Each path below is one point turned by a fixed rotation once a step. After each direction that follows a path, write how fast that rotation turns it, in degrees each step (0 if it stays still).
Each turn is a multiple of 5 degrees from 10 to 175, or 0.
Each row of a path follows its step; steps can be skipped.
path 1
step 0: [ 0.97 -0.26  0.67 -1.83  1.71  3.56 -0.32 -1.25  2.05  3.55 -0.02 -1.12
 -2.30  1.68 -0.09  2.20 -1.75  0.01 -0.13  1.12  1.30 -1.61 -1.14 -0.24
 -1.30  0.47 -0.82 -1.02  0.48 -1.42  0.67  1.58 -1.02 -0.28 -1.49  0.44
  2.47  1.26  0.81  1.18  2.71  1.19 -1.66  2.54 -1.61 -3.18 -2.48  0.52
  1.85  0.73 -2.20  2.23]
step 2: [ 2.69  1.37  1.89  2.46  0.37 -2.10  0.58  0.17  3.11  0.43  1.00  0.19
 -0.97 -2.09  0.15 -2.82 -1.07 -4.07 -0.70 -0.41 -0.35  0.02 -1.24 -1.35
 -1.84  1.00 -2.29  1.96  0.65 -1.37  1.47 -1.97  2.45 -0.83 -0.82 -1.15
 -1.24 -3.14  0.32  1.74 -0.06 -0.14 -1.49 -3.53 -0.31 -0.52 -1.04 -0.48
  1.57  1.42 -0.31  0.37]
step 3: [ 1.14  2.08  0.73  1.57 -2.40 -0.59  0.28  0.09  0.24 -1.01  0.24 -1.64
  1.11 -0.86 -0.13 -1.44  2.36  0.07  0.94  0.79 -2.86 -0.51  1.35  2.09
  0.20  0.59 -1.94  1.37 -2.00 -0.68  0.38  0.53  1.33  1.68 -0.31 -0.10
 -3.25 -0.76 -4.09  1.71  2.78 -1.78 -2.10 -0.07  0.07 -3.72 -0.89  0.96
 -0.24 -3.03 -1.80  1.37]
step 7: [-0.81  1.40  0.62  2.49 -1.38 -1.12 -0.66 -1.33  0.92  0.24  1.32  0.07
 -1.55 -0.32  1.25 -1.28  0.32 -0.21  0.10 -0.61  0.70  0.64  1.36 -0.56
 -1.72 -1.44 -0.83  0.91  1.10 -0.04 -0.64 -2.33  5.38  2.11 -0.28  1.00
 -0.74 -1.15  0.90  3.25 -1.01 -1.16 -1.68 -3.80 -0.58 -1.41 -3.61  1.89
  2.34  1.95 -0.10  0.45]
step 12: [ 0.76  2.96 -0.25  1.20 -1.57  0.92 -1.06 -0.92  1.76  1.09 -0.48 -2.34
 -0.98 -0.65 -0.75 -0.39 -0.77 -0.25  0.76 -4.48  0.86  0.26 -1.72  0.61
  0.65  0.59 -1.38 -1.44  0.95 -0.28  2.53 -1.20  4.52  0.54  2.00  1.38
 -1.14 -0.27  1.31  0.63 -0.37 -0.63 -2.70 -2.22  0.87 -0.98 -3.72  1.60
 -1.12  1.75 -1.83  0.72]
step 13: [-0.87  1.19  2.37  2.72 -1.45  2.30  0.09  1.77  2.50 -0.25 -3.00  1.06
  0.18 -0.14 -0.14 -0.54  0.54  2.10  1.31 -0.58  0.39 -0.64  2.19 -0.73
 -0.72 -0.41 -2.42  0.65 -0.56 -2.11 -2.97  1.16  1.52 -1.66  0.05  1.93
 -0.87 -2.28 -2.47 -0.11  1.09  0.53 -3.76 -1.06  0.47 -1.03 -1.23  1.50
  3.96 -0.37 -0.85  0.83]
step 14: [-0.27 -0.08  0.80 -1.07 -2.61 -0.39  0.18  2.51  2.93 -0.55  0.18  0.98
 -2.03 -2.11  1.75  1.59 -1.80 -0.73  1.69  2.00 -1.19  1.42  0.44  1.47
  0.67  1.45 -3.76 -0.09 -3.41  0.94  0.77  1.57 -2.57  2.68  1.58 -1.95
 -1.01  0.74  0.40 -0.08  3.06  0.79 -1.51 -0.93  0.65  0.54 -0.24  0.23
  3.39  0.50 -0.45 -0.72]
step 17: [ 1.40  1.69  0.87  1.31  0.38  0.11  0.34 -1.17  1.26  1.99 -1.05 -0.46
 -3.85 -1.07 -0.99  1.84  0.75 -2.00 -0.01 -2.42  0.54 -1.86 -1.80  0.09
 -0.83  1.45 -0.50 -0.45 -1.69  0.13 -0.55 -1.78  2.34 -1.94 -0.82  1.62
  0.51  0.58 -0.22  0.73 -0.57 -2.54 -2.53  1.19  0.82 -0.64 -6.34  1.55
  0.43  0.54 -0.07 -0.60]
step 18: [-0.30 -0.15  2.74  2.51 -1.57  1.22  0.76  2.01  1.15  0.01 -0.13 -0.60
  1.39 -2.74 -0.73  1.09  0.88 -1.33 -0.36 -0.53 -0.26 -0.68  0.43 -0.16
 -1.19  0.05 -4.64 -1.81  2.66 -0.18 -0.50  0.39  2.24 -0.31  1.82  0.59
 -0.88 -3.27 -0.83 -2.70  3.15 -0.58 -2.78  0.75  0.51 -0.56 -0.57  2.75
  1.07  1.60 -1.48  0.81]
step 19: [ 1.70 -0.88  1.57  1.81 -3.53 -0.34 -0.47  0.68  2.86 -0.65  1.58  0.64
 -1.34 -1.29  1.33  1.31 -2.06 -0.39 -0.65  1.11 -1.12 -0.51  0.99 -0.95
 -0.70  0.41 -3.36 -0.41 -1.55 -0.93 -1.13  4.39 -0.38 -0.85 -1.84 -2.56
 -1.14  0.73  0.40  2.27  2.22  1.53 -2.30 -2.90 -0.67 -0.83  0.28 -1.55
  1.37 -1.74 -0.20  1.64]
step 20: [-0.35 -0.66  1.38 -2.12  1.11 -2.73  1.51 -2.15  3.90 -1.14  2.11 -2.98
 -1.84 -0.01  0.39  1.01 -0.04 -0.56 -0.49  2.71 -2.22  0.94  2.47  2.16
  0.85 -1.43  0.38 -0.27 -1.43  0.34 -1.68 -2.46 -1.76  3.43 -1.04 -1.34
  0.40 -0.47 -2.04  0.81  2.34 -0.13 -1.27 -1.28 -1.91 -1.45 -0.09  0.46
  1.12 -0.58 -1.25  0.54]
Directions:
[ 0.10 -0.38  0.08 -0.24  0.23  0.74  0.43 -0.08 -0.45  0.57  0.27 -0.10
  0.09 -0.07  0.17 -0.35 -0.07  0.29  0.84  1.20  0.61  0.23  0.06  0.15
 -0.19 -0.57 -0.06  0.28 -0.23  0.16  0.96  0.68  0.80  0.85 -0.24 -0.55
  0.51 -0.94  0.42 -0.48  0.59 -0.46  0.07 -0.56  0.03 -0.19 -0.24  0.53
 -0.32  0.21 -0.04 -0.81]
160
[ 0.34 -1.60 -0.35 -0.12 -0.24 -0.39 -0.43  0.51  0.48  0.14  0.19  0.15
  0.14 -0.31 -0.12  0.83  0.48  0.03  0.15  0.05  0.40 -0.10  0.15  0.29
 -0.19 -0.18 -0.66  0.10  0.39 -1.19 -0.36 -0.37 -0.19 -0.12  0.18 -0.90
 -0.03  0.25  0.56  0.35  0.22  0.30  0.30 -0.09 -0.17 -0.44  0.52 -0.83
 -0.12  0.76  0.08 -0.92]
80
[-0.08  0.09 -0.14 -0.05  0.36  0.41 -0.48 -0.30 -0.84  0.44 -0.18  0.15
 -0.01  0.45  0.68  0.60 -0.08  0.90 -0.46 -0.39  0.36 -0.04  0.34  0.78
  0.15 -0.86 -0.27  0.53  0.16 -0.39 -0.68  1.18  0.56  0.27 -0.54  0.19
 -0.27 -0.02 -0.60  1.09  0.21  0.36 -0.22 -0.29  0.28 -0.09  0.04 -0.51
 -0.15  0.00  0.11  0.94]
115
[ 0.66 -0.36  0.34 -0.44  0.28 -0.88  0.04  1.07 -0.33 -0.64  1.04  0.20
 -0.87  0.42 -0.44 -0.31 -0.42 -0.01  0.02  0.16  0.37 -0.09  0.03 -0.11
  0.72 -0.11  0.42 -0.20  0.30 -0.09  0.41 -0.72  0.12  0.11 -0.18  0.20
  0.19 -0.11 -0.23  0.60  0.15 -0.22 -0.29 -1.26  0.08 -0.10  0.56  0.24
 -0.56 -0.26  0.62  0.81]
80
[-0.16 -0.09 -0.57 -0.08  0.26 -0.11  0.71  0.49 -0.69  0.00  0.46  0.17
  0.12 -0.42  0.42 -0.61  0.02 -0.15  0.15 -0.04 -1.03  0.49 -0.22  1.04
  0.64 -0.03 -0.25  0.00 -0.57 -0.50  0.27  0.31 -0.44 -0.70  0.17  0.25
  0.56 -0.55 -0.30  0.61 -0.78 -1.17 -0.11  0.47 -0.85 -0.20 -0.03 -0.57
  0.14  0.44 -0.14 -0.11]
60
[ 0.71  0.70  0.79  0.53 -1.06 -0.33  0.26  0.69  0.11  0.23 -0.16 -0.71
 -0.04 -0.10 -0.09  0.01 -0.63 -0.35  0.02  0.27  0.72  0.02  0.50  0.55
  0.51 -1.16  0.04  0.18  0.09  0.05 -0.30  0.37 -0.55  0.20  0.59  0.57
  0.29  0.23 -0.20 -0.30 -0.81  0.50  0.53  0.09  0.04 -0.57 -0.76 -0.16
 -0.13  0.32  0.40 -0.45]
10
[-0.71  0.54  0.50 -0.35  0.60 -0.16 -0.62 -0.16 -0.05  0.75  0.25 -0.86
 -0.15  0.13  0.51  0.49 -0.46  0.46  0.08  0.24 -0.53 -0.33 -0.17 -0.08
  0.43  0.38  0.85  0.20  0.63 -0.15 -0.04 -0.05 -0.86 -0.70  0.13 -0.61
 -0.04 -0.43  0.52  0.96 -0.04  0.35  0.22  0.10 -0.21 -0.13 -0.17  1.14
 -0.48  0.35  0.31 -0.64]
70
path 2
step 2: [ 0.94 -0.85  0.40 -0.57 -0.31 -0.92 -0.70  3.61 -1.82  0.85  0.41  0.14
  1.28  2.24 -1.47 -0.55 -1.12 -2.35 -0.29  0.39  2.06  0.59 -0.38  2.02
  0.41 -1.62 -2.37 -0.23 -3.03 -0.77  1.57  0.04 -1.67 -0.65  2.55  1.17
  1.69 -0.61  0.92 -0.28  0.76 -1.07 -1.55  0.37  3.13  0.34  0.46  0.75
  1.81  0.08  3.23 -3.50]
step 4: [ 1.83 -2.20 -0.02  1.26  2.42  2.82  2.30 -1.84  0.13  1.05  0.00 -0.36
 -3.59 -2.16 -0.28  1.34  1.72 -1.69 -0.94  1.09  1.88 -0.24  0.12 -0.71
 -0.34 -1.13 -1.03 -3.23  0.25  0.40 -1.69  2.37 -3.20 -1.16  0.25  0.47
 -0.46  0.32  1.07 -0.73  2.59 -1.90 -1.90  0.09  0.96  0.95 -0.99 -1.08
  1.50 -0.28 -0.82  0.02]
step 5: [ 1.59 -0.91  2.57 -0.69  0.90 -0.50 -1.86 -0.13 -3.30  0.38  0.79  1.10
  2.20  0.95 -0.04  1.68 -0.50 -1.58  0.94  0.90  0.23  0.44 -1.11  1.57
 -3.70 -2.24  1.03  1.16 -0.66 -1.71  2.35  1.00  2.32  0.31 -0.71 -2.88
  0.10 -0.38  2.42 -0.55  2.19 -1.07 -2.28  1.52  1.69 -0.06 -0.56 -1.12
  1.92 -1.24 -0.36  1.88]
step 7: [ 2.18  2.46 -1.01  0.81  0.89  1.44  0.61  0.38 -0.99 -0.55 -0.65 -1.89
 -4.78  2.26 -0.18  1.85 -1.83  1.07  1.38 -1.25  3.14  0.11 -0.24 -0.55
  1.70 -2.49 -1.50  0.07  0.22  0.04 -0.41  0.50  0.89  2.65 -0.99 -1.21
  1.59 -1.85  1.98 -0.72  0.95 -1.47  1.00 -1.15  0.39  1.02 -1.65 -2.65
  1.06 -0.66  0.37 -1.11]
step 9: [ 0.27 -1.30  0.70  2.26  0.84 -0.08 -2.10  0.09 -0.32 -1.11 -1.78 -0.35
  0.57  0.96 -0.85 -2.26 -2.21 -1.96  0.01  1.64  1.58  1.07 -1.55  2.84
  1.04 -1.64 -2.29 -4.60 -0.85 -0.82 -1.44  0.65  0.49  1.55 -0.06 -0.59
  0.50  0.84 -0.23 -2.03  1.22 -0.13  0.09 -1.56  1.10  1.06  1.74  1.85
 -3.85  1.13 -0.05  0.97]
step 10: [-0.68  1.48  0.57 -1.02  1.92 -1.07  0.32 -0.27  0.82  0.52 -0.71 -5.71
 -0.70  2.78 -0.37 -0.03  0.40 -0.28 -1.03  0.22  2.94 -1.02 -1.69  1.71
 -0.75 -1.92  1.21  1.09 -3.37  2.19 -0.19  0.07  0.92 -0.94  0.36  0.27
 -0.28 -0.34  0.10 -2.20  1.31  2.08 -2.02  0.87 -0.13  0.78 -1.37 -1.01
  1.53  1.85  1.80 -1.12]
step 11: [ 0.61 -1.83  0.02 -0.73  1.74 -1.20 -1.07  2.84 -1.36  0.64  1.09  0.53
 -1.18 -3.10  1.22 -1.97 -1.79 -1.37 -1.37 -0.35  0.79 -0.97  0.99  0.45
 -0.88 -0.94  1.07 -2.96  1.57 -0.04 -1.10  2.44  0.09 -1.34  0.73  1.90
  1.13  0.74  2.36 -0.04 -1.26  1.14  0.62  2.28  0.79  1.28  0.70 -4.46
  0.75  0.54  1.95 -2.00]
step 13: [ 1.13  0.68  0.84  2.23  2.48 -1.30  0.90 -0.56  1.62  0.30 -0.03 -2.14
  0.86 -0.83 -1.37  0.56  0.94 -2.66 -0.82  0.97  1.36  0.60  0.19  0.03
 -2.78 -1.35 -0.99 -0.07 -0.54 -0.23  2.39  3.36  3.01 -1.45  2.59  1.35
 -0.60 -0.44 -1.47 -0.99  1.76 -1.58  1.30 -2.22  0.25 -1.40 -0.40 -1.52
  3.10 -1.48  0.44  1.77]
step 15: [-0.08  0.78 -0.02 -0.22 -1.64 -2.41 -2.47 -0.45 -2.98  1.83 -0.23 -1.97
 -2.45  1.28  0.91  2.04  0.15 -0.44 -0.35 -0.19 -0.14 -1.17  1.88  2.03
 -1.35  0.44 -4.45 -0.86 -1.17  0.24 -2.94 -0.02  0.29  1.59 -0.20  1.12
 -3.33 -0.30  2.04  0.49 -0.49 -1.22 -0.08 -1.56  1.57  1.34 -1.08  0.02
  2.24 -1.22 -0.55 -0.18]
step 16: [ 0.43 -0.27  2.48  3.57 -0.06  0.95  2.01  1.85 -2.96  0.95  0.37 -0.31
 -1.67  0.29 -1.19 -1.83  2.00 -0.76  0.35 -1.04 -0.04 -0.25  0.26  0.55
  0.21 -0.11 -0.77 -2.11 -4.16 -0.45 -0.30  2.48  1.42  0.55 -1.77 -1.08
  2.70  0.00  0.60 -1.71  1.04 -1.46  2.89  0.02 -0.51 -2.48 -0.87 -1.25
 -0.26  0.56  1.47  1.41]
step 17: [-2.32  0.87 -1.54 -0.86  2.85 -1.93  1.13  0.48 -0.16 -3.02  0.44 -0.21
  0.27  2.61  0.00 -0.09  0.78 -1.06 -0.57 -1.25  2.19  2.25 -2.11  1.29
 -0.20 -0.44  0.17 -3.01  1.05 -1.78 -1.80  0.26  0.02  1.76 -1.09  0.83
 -0.70  2.05  1.46 -0.41  3.00 -0.66 -2.41  2.50  2.45 -1.11 -1.60  0.70
  0.65  0.80  0.66  1.38]
Directions:
[-0.37  0.24 -0.25 -0.23  0.39  0.87 -0.58 -0.25 -0.49 -0.09  0.17 -0.65
 -0.47 -0.51 -0.48  0.69  0.99 -0.26 -1.15 -0.52  0.11 -0.27 -0.40 -0.55
 -0.09 -0.41  0.28  0.14  0.72 -0.14  0.24 -0.50  0.44 -0.18 -0.02  0.06
  0.70  0.50 -0.35 -0.06  0.08 -0.55  0.17 -0.66  0.02 -0.09 -0.57  0.01
 -0.55  0.57  1.04  0.03]
115
[-0.07  0.57  0.53 -0.28 -0.66  0.84  0.89 -0.48  0.24  0.86 -0.61 -0.17
 -0.09  0.14  0.48  0.63 -0.17  0.38  0.28  0.11  0.27 -0.12 -0.18  0.12
 -0.71 -0.11 -0.64 -0.67  0.03 -0.23 -0.44  0.03  0.02 -0.10  0.26  0.32
 -0.46  0.17 -0.28 -0.47  0.59  0.70  0.19 -1.14 -0.71  0.14 -0.63 -0.06
 -0.73 -0.34 -0.24 -0.69]
125
[ 0.56  0.29  0.61  0.21  0.15  0.76  0.34  0.34 -0.47  0.33  0.47 -0.12
  0.11  0.56 -0.33 -0.04  0.11 -0.28 -0.07  0.03 -0.79 -0.42  1.19 -0.55
 -0.36  0.24  0.26 -0.60  0.54 -0.06  0.24 -0.07 -0.58  0.50 -0.22 -0.41
 -0.99  0.04  0.02  0.30  0.57 -0.24  0.18  0.02  0.35 -0.07 -0.52  0.85
  0.94 -0.74  0.68  0.48]
35
[-0.01  0.69  0.01  0.14 -0.16  0.15 -0.14  0.12  0.05 -0.80  0.54  0.31
 -0.39  1.61 -0.24  0.54  0.16  0.49  0.18  0.32  0.03  0.23 -0.03 -0.32
 -0.18 -1.05 -0.55  0.10  0.17 -0.65 -0.14 -0.74 -0.95  0.07  0.42 -0.20
  0.26  0.09  0.45  0.03  0.16  0.08 -1.20 -0.27  0.42  0.05  0.59 -0.22
  0.06  0.62 -0.23 -0.16]
145
[ 0.25 -0.32  0.60 -0.08  0.23 -0.28  0.45  0.33  0.33 -0.94 -0.83 -0.63
 -0.28  0.58 -0.19 -0.24 -0.08 -0.64 -0.18 -0.18  0.06  0.09  0.40 -0.45
 -0.02  0.43 -0.29 -0.22  0.41  0.38 -0.30 -0.03  0.54 -0.20  0.23 -0.43
  0.31  0.14 -0.05  0.12 -0.43  1.23 -0.51  0.68 -0.08  0.11  0.45  0.67
 -0.90 -0.25  1.11 -0.82]
40
[-0.81 -0.80 -0.04  0.96 -0.11  0.01  0.65  0.43 -0.24 -1.00 -0.04 -0.04
  0.81  0.17  0.26  0.01 -0.72  0.58 -0.92 -0.64 -0.01 -0.18  0.09  0.25
  0.15 -0.07  0.76  0.33 -0.02  0.28 -0.68 -0.27 -0.20  0.33  0.20 -0.04
  0.22 -0.01  0.46 -0.90  0.15  0.28  0.31 -1.01  0.18  0.82 -0.34  0.21
  0.41 -0.08  0.06  0.01]
40
[ 0.59 -0.07  0.13 -0.28 -0.44 -0.54 -0.30 -0.26 -0.50 -0.25  0.26 -0.21
  0.59  0.12  0.00 -0.56  0.56  0.56  0.95  0.13 -0.09  0.22  0.70 -0.52
 -1.23 -0.15  0.38  0.67 -0.54  0.53  0.36  0.70  0.17 -0.07  0.66  0.40
  0.80 -0.10  0.71 -0.38  0.09 -0.20 -0.05 -0.59 -0.68 -0.40 -0.40 -0.04
  0.07  0.16  0.82 -0.21]
135
